Each run below is a few steps of one of 7 hidden systems, one row a step.
seq 1, Losi, 11 rows:
[[-26 -37  -3  14  35 -26   6 -29   2   9  -4 -22 -11  22 -15 -16  21 -33]
 [-45   2  19   7 -18 -14   2  30  11 -26  -4  18 -23   4  -6  40 -13  17]
 [ -4  -6  10 -18  16  31  20 -26   1 -11   5   3  -2   2  45 -19  26  38]
 [-16 -27   5  19  -7  34 -18 -14  -8   5 -19 -29  14  16 -46 -12 -10  -2]
 [-13   0  27  35  17  -7 -20  14  -3   2  25  27   8  -4   0  29  30 -20]
 [ -8 -17  -1   1   0 -27   6  -1  26 -17  -8 -16 -42  15  36 -18  13 -11]
 [-41  24  -4 -26   6   9  13  -4   3  -4 -31   2   2  22 -18  13 -26  32]
 [ -6 -29  14   3   1  42  13 -12 -33   5  29  15   8 -33  -5   0  16  27]
 [ 23 -27  27  35 -18  15 -23   5  16  -9  -2 -29  24  19   2 -18  11 -24]
 [-25  25 -15  18  32 -40 -33 -11  16   2  -5  12 -13  28  -7  22  13 -21]
 [-36  -2  -6 -18  -1  -6  34  25  -6  -2  -8  13 -59 -22  24   3   3  11]]
seq 2, Rad (11 x 18):
[[  5  20   9 -10  23 -14  24  -6  19  23  47  43  24  -6 -49  -7  -6  21]
 [  8 -32  -7  20 -31  33 -44  -3 -39 -19  -8  -2   6  28  14  17  -5 -13]
 [ 13  45  -2  -1  -2 -34  -3  21  40  -8  -6 -14 -16 -37  23   0  12   6]
 [ -4 -13 -24 -16  43  11  14 -32 -24  25   1   8  -6  18 -24  -8   1 -24]
 [ -4 -22   5 -10 -51  -3  12  14 -19 -10  13   4   3 -16  10   6 -23  29]
 [ 10  35   7   8  23  13 -25  -2  19 -22   1  13  19  14  -7   2  25  16]
 [  8  -5 -16  13  -9  11 -15 -12   0  36 -16 -29 -14  -5  11  -1 -17 -29]
 [  1  -6  -2  -9   5 -39  23  16  -9  -4  25  17  -2 -26 -14   2  10  -9]
 [ -5 -12 -11 -19   6  16  -3 -21 -11 -38  -7   4  -8  29   4  10  -3  16]
 [  1  30   1   0 -20  19   0  15  17  28  -8   4   1  -3  14 -16 -14  25]
 [  5  -5   8  22  13   3 -15  -3 -18  18   8  -6  33 -16 -14   0  23 -18]]
seq 3, soket:
[[ -3 -22  29  -6  17  19  42   5  22   7  -5 -14 -18  -8 -11   8 -15 -25]
 [ -9   4  17  -5   5  -4   1  -9   1  -2  25  34  31  30  13   9   7  25]
 [-11 -29   0  25 -15  27 -27  -4   2 -13 -14 -18 -19  20  -8  -7  -2  -5]
 [  2  29  17  -6  24  22  13  10  18  11 -14  -1   1  -9  19   9   7  -4]
 [-19 -24   7  -3  21 -14  14 -24  -6   0  11   1  15  19 -15  -4   7  -3]
 [ -1 -12  18   9 -23  18  -4  17   7 -14   5  12 -14  12   6  12 -14   6]
 [  2  18  -1   7  13  15 -16 -16  10   4  -8 -10   8   7  14 -11  15  10]
 [-10 -12   9  -4  15  10  18  -2  -1  12 -10  -9   0   2 -18   5  -9 -21]
 [ -8   2  17   1   2  -4   4   7   3 -11  16  23   3   4   8  12  10  11]
 [  3 -12  -4   6  -7   6 -14 -12   8  -9  -4 -10  -8  21   7 -13  -1   1]
 [ -9  13   5  -4   4  18   7   5   3  16 -15  -5   1  -3   2   6 -10   2]]
seq 4, Losi:
[[ 25 -16 -24  13 -24  -4 -23 -17  14  23  18   1 -15  29   4 -35 -18  -6]
 [-10  38 -19  -4   7 -14 -14  37 -28  -7 -29   9  11  -1 -10  10  13 -15]
 [  7  -3   4 -17  13 -13  29 -17  17   6  15 -14 -17 -52  14  16  -4   0]
 [ 21  -8   3 -17 -24  17  14   4  11   4   6  11   7  36 -11 -19 -37   7]
 [  1   8 -21   5  -4  -5 -30  -7 -46  -1   5   6  36  -5  -4   4  20   5]
 [ 19   5   4  23   1   1 -12  12  29   3   2 -20 -31 -40   3   2  11 -23]
 [  0  11   0 -23  14 -16  29   4  18  15  -6  12   0  40   8  -4 -21 -22]
 [-19  -7 -24 -22 -18 -20   7  -6 -34 -14   7  11   4 -15 -13   4  -8  33]
 [ 33   7  14   5 -12  48 -10   4   6  -8   2 -12   7 -33  13   1   4  15]
 [ 17  -7  -3  15  19  -1 -11 -17   9  33   4  -7  20  31 -14 -20   1 -38]
 [-22   5 -15   7  -7 -50 -10  28 -11 -12   2  18 -20  -4 -12  22   2 -16]]
seq 5, pasal:
[[-33 -22  17   6  23  11   1 -14  27 -42 -12  -1 -31  49  -5   5   7   6]
 [-30 -14   9  -5  10  32  19   5   0   6 -27   3 -14  52   7 -32   4   5]
 [-42 -18  20  10  15  13   2  -5  -8 -15 -26 -21  22  25 -28 -11  17   7]
 [-19 -20  26  12  25  30   3 -17  33 -18  -5  -8 -25  21 -13  10   1  -4]
 [-16 -10  11   6  17  10   7   7   4   6 -16   5  -9  49  19 -20  14 -24]
 [-44  -8   4   3   0  -6  -4  13 -13 -29 -25  -6  -1  25 -19  -1  13   9]
 [-20  -8  15 -10  19  31  20 -16  21 -12  -4  -3 -16   8  -5  -5   1  27]
 [  0 -23  13   4  11  20   9 -13   2  14 -12 -16  17  35  -1 -23   1 -21]
 [-29 -10  18  30   2   1 -23  14   4 -13 -12  -2  -4  18 -19  20   8 -12]
 [-15   4   2  -6  21   6   9   3  16 -20  -7  10 -40   8  21  -5  20   8]
 [-10  -4  -9 -28   3   2  23  -3 -15   1 -22  -5  14  34  -3 -22  -9   2]]
seq 6, Rad (11 x 18):
[[-13   8  24   0 -23  -2  17  22   6   3   0  -7   3 -32  29  10   1  18]
 [  4  -5   8  11  32   6  -8 -20  16  -1   7  -3  14  19 -28 -11  16  -8]
 [ -3 -14   4   5 -27   4   3  15  -3   8 -10  -9 -16   4  13  16 -27 -23]
 [-14   7   5   1  17 -20   9   8   6 -13  13  15  -6  -5   1 -10  31  12]
 [ -1 -13  -1 -11   0  27   6 -13  -5  -5 -20 -18   3  18  -1  -5 -12  -1]
 [-11  10  17  11 -14  -4   3  15  13  23  13   8   9 -11  -1   7  -9  10]
 [  6 -17   3  17  11   3 -17  -2  -7 -14   2  -5   3   7  -9  -3  22 -20]
 [  0   0  -3 -12  -6 -14  12   3  14  -7 -11 -14 -18  -3  16  10 -14 -11]
 [-20   3  -2  -7  14   1  14   2  -6  12   7  23  -5  11 -10 -14   9  11]
 [  1 -14  11   3 -19  22  -1   3 -15  -7  -7 -12  17  -3   7  -3   2  11]
 [  5  15  15  14   5  -5 -10  -1  29   4   4  -6  10  -6  -3  13  -3  -5]]
seq 7, gotav (11 x 18):
[[  2  29  -9 -15 -23  10  -2  10  -1   9 -19  -1  -2  -6  29  20 -30  10]
 [ -3   7 -14  10  21  -5  -7  -2  -2   9  11   8   2  -5 -32 -29  27   7]
 [  5 -21   7 -20  -9   3  24   1 -17 -11  -2 -14   4 -17   5  15 -15 -11]
 [  4  25   0  10  -2  -8 -23  -5  17   2  14  13  14   0   1  13  -2  15]
 [ 14 -10 -21  -6   2   7   0   6 -18   1  -2   4 -21  -2  -5 -16   5 -16]
 [-17  15   8  -8   1  -5  11   5  -3   3 -13 -11  15 -17   5  12   0  10]
 [ 10  -8  -3  -2   8  -3  -2 -14  10  -9  20  10  -3   6 -23   0  -2   3]
 [ 11  -1  -7  -5 -22   6   0   8 -12   8  -1  -1   2  -4  23  -4  -9   0]
 [ -5  12  -1  10  13  -2 -13   3  -2  -9  -7  -5   8  -8 -14   5  15  -2]
 [ -1  -7  -5 -11   7   1  15  -8   0   3   7   5 -16  -6  -3   8 -12  -7]
 [  3  10   4  -4 -10 -11   4   9   2   3   5   7  15   3  10 -11   3  12]]
seq 8, misoz:
[[-51 -33 -15  15  -9 -33   0   8 -24  -3  -9  -7 -47  -8  12   4  12 -10]
 [-13  17  16 -22  -3  27  33  24  40 -11 -26  -4 -34  11  10 -18 -15  27]
 [  2 -30  16  -8   3  40   4 -49 -12   4   4 -21  43  19   9 -14  -1  25]
 [ 21 -11  19  41 -26  -1 -31   9   5   7   3 -38  33 -35 -26  14  -1 -23]
 [-23  10   6  29  32 -35 -25  12  15 -23  -4  10 -28   7  14  35  34 -36]
 [-47 -13 -24 -21  -4  -9  30   4  -2  17 -23   2 -64  18  19 -17 -19   6]
 [ -2  -8  32 -23 -17  58  39   9   8  -3  -6   2  18  14  -6 -33 -17  50]
 [ 41 -19  18  12  -5  18 -27 -44  -2 -21  13 -43  64 -23  -3   5  12   7]
 [  3  15  -3  51   5 -34 -55   9  12  19  -3 -17   2 -12 -12  44   4 -62]
 [-63  -3 -10   8  21 -37  16  38  -7   1  -7  37 -73  15  14   6  24 -21]
 [-19  -9  -4 -59 -14  25  66   2   9 -17 -22  -2 -38  16  19 -41 -28  53]]
seq 9, soket (11 x 18):
[[-48 -29  18  30  -6 -25  15  23  -9  30 -13 -25 -14 -13  17 -15  23 -25]
 [ 19  20   7 -43   7   2  27   7  22 -59  -4  11   2  11  -9  -1  -8  27]
 [-11 -22 -17  13  -8  14 -24 -55  -9  38  21  -2 -10   1  15  15 -22  12]
 [  9  10  27  23 -14  25   1  52   5  15  -7  -3  23  -8 -28 -30  13  -7]
 [  4   3  -6 -15  36 -12  -9 -18 -21 -44 -11  -3  11   6  14  41  23 -23]
 [-22  -9  -1  10  -5 -30  11   1  38  23  16  12 -50  14   1  -9 -18  -5]
 [  3   4  -3 -25 -21  32  17   9 -24  -1  -8   7  21  11  17 -38   1  42]
 [ -1 -14   9  15  -3  17 -21 -32   1  -9  -6 -40  18 -35 -21  40 -10   2]
 [ 27  18   9  19  27   1  -6  17  19  24  27  34  -6   8 -18   2   9 -39]
 [-26 -12  -6  -7  -5 -31   5  20 -32 -16 -20   4   7  39  34 -14  25 -15]
 [-21   3  -5 -20 -11   2  12  -6  33 -30 -16 -17 -47 -16  -2  11 -22  41]]
seq 10, gotav, 11 rows:
[[ -4  30  -9   5   6  18  -9  -1  29  28  -5  11 -28  13  15  -8  -9  10]
 [-13 -22   3   0  10  -6  22  10 -24  11  -7  -6  12  10  -9 -37  25 -12]
 [-15 -17  24   3 -14   3  -1  -7   9 -29  -4 -16   8  -3  -4  37 -16  10]
 [ 21   6  -7  13   5  15 -19 -18  23  16  22  16 -18  14  16  -9  -1  -1]
 [ -6  -2  -4   4  -3  -8   6  28 -24  11 -23  -9   3   5  12 -17  15 -29]
 [-35   1  15   0  14  -2   4  -4  11 -24  -7  -2  -7  -5 -19  29   1  18]
 [ 21 -13  -3  -9  -2   7  13 -23  20  10  24   9 -10  17  13 -23 -13   9]
 [  2  -2   6  15 -24   3 -15  23 -20   7 -14 -11  29  11   6 -10   5 -15]
 [-21  -6   1  16  18  13 -16 -10   1 -14  -3  -2 -28 -20 -13  33   9  -3]
 [ 10   7   2 -17  16 -12  29  -8  23  20  12   8 -15   5  27 -11  -2  -9]
 [-13   0   1  -2 -18 -13  -3  25 -16 -11 -12   7  26  33 -15 -13  -2   5]]
seq 11, Dovaz:
[[ -2   5  -9  -4  35  -1   9   1  -6   7 -32 -27  -3  -8 -23   5   5 -46]
 [-46  14  22   0  13 -25   7  -1  17  -6   4  19   1  16   6  36  -2  15]
 [  4 -27  10  -5 -31  17  13  15   3 -18   3   8 -24  22  35 -27  -3  15]
 [ -1 -10 -11  -2  -5  40  -5 -13 -29  15 -22 -28  23  -8 -26 -19  -4   8]
 [-10   1   3  23  36  -5  -9 -19  27  22  19   9 -17  -6 -37   8   6 -16]
 [  2  -5  22   8   5 -25   2  18  12 -15  -3  -1   1  26  39  16  11 -39]
 [-33  11 -12 -18 -20  -6   0  13 -19 -26 -34 -12   1   5  16  -9   6  38]
 [ -5  -6  -4 -12   1  49  24 -10   0  30  13  17 -29 -14 -14 -16 -21  29]
 [ 27 -37  19  17   5   8  -1 -18   3  18  20 -15  34  14 -29  -9  -6 -37]
 [-14  11  -6  31  12 -29 -50   0   9 -29 -17 -16  -6   7 -12  25  24 -20]
 [-24  33   0 -12  10  -8  18  21   9  10 -13  17 -32  -4  63   0  20  11]]
seq 12, misoz, 11 rows:
[[  3 -20   8  14  -6  -5 -11  -4  -9 -16   1 -25  -2 -38   5  32   7 -18]
 [-15  16   4  12  11 -26  -6   6  36  11  -6   3 -23  21  14   5  -1 -16]
 [-31 -25  -8  -8  -6  20  13   4 -25  -3 -13   7 -20  22  -2 -14  -2  11]
 [  8   4  20 -10 -12  24  17   1  13  -7  -4 -21  15 -28   5  -8  -3  31]
 [ 21 -10  10  16  16   3 -24 -31  14  -3   8 -17  28  12  -5   7   5 -21]
 [-23  -6  -4  27 -15 -22 -23  19 -15  13  -6  -1 -12  -7  -2  22   1 -27]
 [-27  10   2  -9  15  -7  19  23  16 -17  -8  15 -44   2   7  -8  16  12]
 [  2 -15  -3 -31  -2  28  27 -27   0   3 -10 -13   1  20  16 -16 -23  21]
 [ 15  -7  22  18 -23  24 -14  -5  -1  13   9 -16  50  -8 -21  -5 -10  14]
 [ 11  -3   4  33  13 -21 -35   0   0 -23   9 -10   3 -22  -3  25  34 -30]
 [-29  12 -20  -1  13 -33   2   9  10  14 -19   6 -47  12  18  17  -5 -29]]
seq 13, pasal (11 x 18):
[[-14   1 -13 -14 -18 -27  -1  -8 -11  -9 -23 -26  13   0  15  11 -13   6]
 [  7  13  -4   1   4  19  -4  -2  16   4  15  19  -7  -4 -37  -7 -11  22]
 [  7 -27  12   4   4  10  12 -10 -17  19  11  -8   9 -14  28  -3  14 -21]
 [  4  18  -1   9 -12 -23 -22  17  17 -14 -17 -15   7   8 -11  14 -10 -16]
 [ -9   7 -19  -6  12   6  -4  -4  -8  -4  20  36 -32   0   3   5   9  17]
 [ -1 -10   3 -20 -12  -8  35   6 -12  14  -8 -20  12 -10  16 -26  -4   3]
 [ 12   7   6   9  -5  12 -23 -10   5 -13  -1  -8  32   4 -32  18 -13   6]
 [ -2 -17   0  22   6  10 -10 -14  12  21  23  10 -37 -10  14   7   4 -11]
 [  6  17  -3  -9   2 -22  11  34  -8  -3 -21  -5   5   5  19 -14  16 -25]
 [-15  10 -15 -17  -4 -15 -10 -15 -11 -30   1  11   7   7 -20  21 -13  32]
 [  7 -19   8  -3  -9  31  26 -11  12  27  21  -1 -15 -16   4 -26 -12  20]]
seq 14, Dovaz, 11 rows:
[[ -5   4  -5 -13  16   4  -7  -7 -14 -29 -26 -13   8  14   6  18   6 -11]
 [-30   9  -1   5 -12  -5   2   0  13  23   3   8 -17  -1   8  -1  -9  26]
 [ 17 -20  10  -8   1  23  22  12  -8  -4   6   8  -2   8  -3 -21   2 -13]
 [ -9 -11  -2  10   3   0 -19 -26  -8  -4  -8 -25  19  -5 -18  15  -5  -1]
 [ -6  20   2  18  12  -4 -14  11  29   8   5  15 -27   6   3  -1  10  -4]
 [ -2 -11   3 -16   0  -9  22  10 -23  -3  -9  -3   8  10  29  -5   9 -17]
 [-19   1  -3 -10 -14   5   3  -4   0 -15 -12 -13   1  -9 -24   4 -17  32]
 [ 11  -6   5  14   7  32  -7 -10  10  22  24  20 -13   7  -2  -5  -1   1]
 [ 12 -18   2  11   1 -20  -4   2  -6   2  -6 -25  18   1   0 -11  12 -36]
 [-26  28  -6  -3  14 -12 -12   8   6 -22 -20   0 -12  -3  -7  24   8  10]
 [ -7  -2   9 -13  -8   7  27   2   5  19  15  22 -15   7  38  -8  -6  16]]

Which system made each of these runs?
seq 15:
[[-12 -20  -6 -16   0 -11  30  19 -13 -11  -5   4 -34  -1  18 -18  12  -9]
 [  0   6   1 -21 -20 -10  11 -17  16  -9   3 -11   9  -9  16   2 -23  42]]
  soket
seq 16, 2 rows:
[[  7   4  -3  -1 -12  -3 -22 -24  -6   0 -12 -20  20   7  47  27  -9  -6]
 [ -7  19 -15   8  12  -2  -5   7  20  18   5  10 -24  -7 -30 -29   9  13]]
  Losi
seq 17 (2 x 18):
[[  1  12  14  10  -2 -27   1  -5  14  36  22  -4  39 -11  -2 -10   5   4]
 [ 16   0 -19  -9   5 -15 -10  13  -2 -43  -1  12 -27   8 -11  10   4 -20]]
  Dovaz
seq 18:
[[ 17   5   0 -10  16  26   5  -5  -2   8 -26 -16  17  26   4 -12  -4 -24]
 [-43  -1  15   4  16  -7  12   2  -5   3  -2   9  -1  -4 -11  31   4   2]]
  soket
seq 19 (2 x 18):
[[ -1  -8 -16  19  -1  14 -31 -21 -14   6  41  34 -21 -19 -10  24   0  15]
 [ 13  -3  13  15 -15  13   2  39   1   8 -20 -15  -6   6  39 -38  24 -25]]
  Losi
seq 20:
[[  7  -2  -6  30  23  13 -40  10   1 -24 -15   3 -27  23 -25  35   4 -61]
 [-60   6  -4  -5  -2 -30  27  17 -16  31  -6  13 -32 -16  46   3  13  15]]
  misoz
seq 21 (2 x 18):
[[ -8 -21 -24   4   1 -17 -20 -57  11  13  14 -20  10  19 -39 -27 -12  25]
 [ 14  -1  16  11 -24  56   4  42 -23  21  -5  13  -3 -19  -3  16 -17 -19]]
  soket
seq 22 (2 x 18):
[[ 18  30  -3 -14  32  -7  18  21  14   8  -5  16 -15   4   8  -1  10 -32]
 [-39   1 -13 -22  -5 -27  18   9 -23  -2  -8  14   7  18 -18  -4  -9  22]]
  gotav
seq 23, 2 rows:
[[-12  -5  14   4  -7  -1  -1 -22   2   3  13  -7  31  -8  -7   6  -3  31]
 [ 25 -17   4  17  -2  27  -9  -7  16   6   7 -14 -20  -9  -5  -5  -4 -20]]
  pasal
seq 24:
[[  8 -13 -28   9  -1  24 -28  -7  -2 -13 -38 -37 -26   4 -45   0 -21 -27]
 [-35  19  24  10  43  -3  20   6   9  32  18  40  -6   4   4  22  20  -5]]
  pasal
seq 25:
[[ 13  11  20  -6 -11   1  11  -8  -7  18   2 -21  29 -39  75   9  17   8]
 [  9  20 -12  12  27 -33 -31   7  13 -21  -5   8   7  30 -49  19   4 -40]]
  gotav
seq 26 (2 x 18):
[[ -4  29 -14 -23  18  15   8   9   1  -3  -6  29   3  18 -54   6 -22  12]
 [  9 -29   2   3 -18  10   7  -4 -45  14  24   5  10 -37  31   9  10  -3]]
  Losi
seq 27 (2 x 18):
[[-18  11 -15  -1  12  17   4  -6   1  25 -15 -12 -23 -20   2 -11   5   9]
 [ 19 -20  11  -7  -4   5  22  -5 -12  12  25   2  24 -13 -10  -9  -3  -3]]
  Rad
seq 28, 2 rows:
[[-22  -1  -8   0 -16 -14  -7  -4  -1 -10  28  27 -17 -11 -12  14  -6  42]
 [ 33  11  -5  -3   2  43 -16   3  -5 -15  -7   3   7  13  15 -22  16   4]]
  Rad
seq 29:
[[ -6 -20  -1  -6  -5  36  -5  -9 -19 -18 -20 -10  -8  13  -5  28 -23  -9]
 [-12   8  20  18  -7  -5   1   3  18  25  12  -7  10 -22  18 -12  14  21]]
  misoz
seq 30 (2 x 18):
[[  6 -18  13  -4 -20  23   9  19 -27  -8   9  18  20  10  -9  -4  -5   6]
 [ -1   8   4  22   0  -1 -35 -10  11 -22  -4 -16   0  -8  13  25  12  -1]]
  soket
seq 31 (2 x 18):
[[ 11  -8 -26 -11 -18   4   1   8 -48  16   7  12  13  -8  -2 -17   2  -1]
 [ 11   2   4   0   9  -2   2  -9  11  -6  13 -11   4 -45 -30  18  -2   4]]
  Dovaz
seq 32 (2 x 18):
[[  0  17 -22 -13  20 -21   1   4  -9   0   2  28   1  46  16 -41  28   4]
 [-32 -30  -1 -14 -29   7  18  -2 -13 -11 -28 -33 -22 -10   9   7 -23  13]]
  soket
seq 33:
[[ 29 -16 -10  -3 -36  -2   1  26  -5  -7  -5  -6 -18   8  13 -23 -14 -22]
 [-13  14  -5  -3  10  16  -9  -3 -31  -3 -11  -6  30 -27 -21  13  15  17]]
  Dovaz
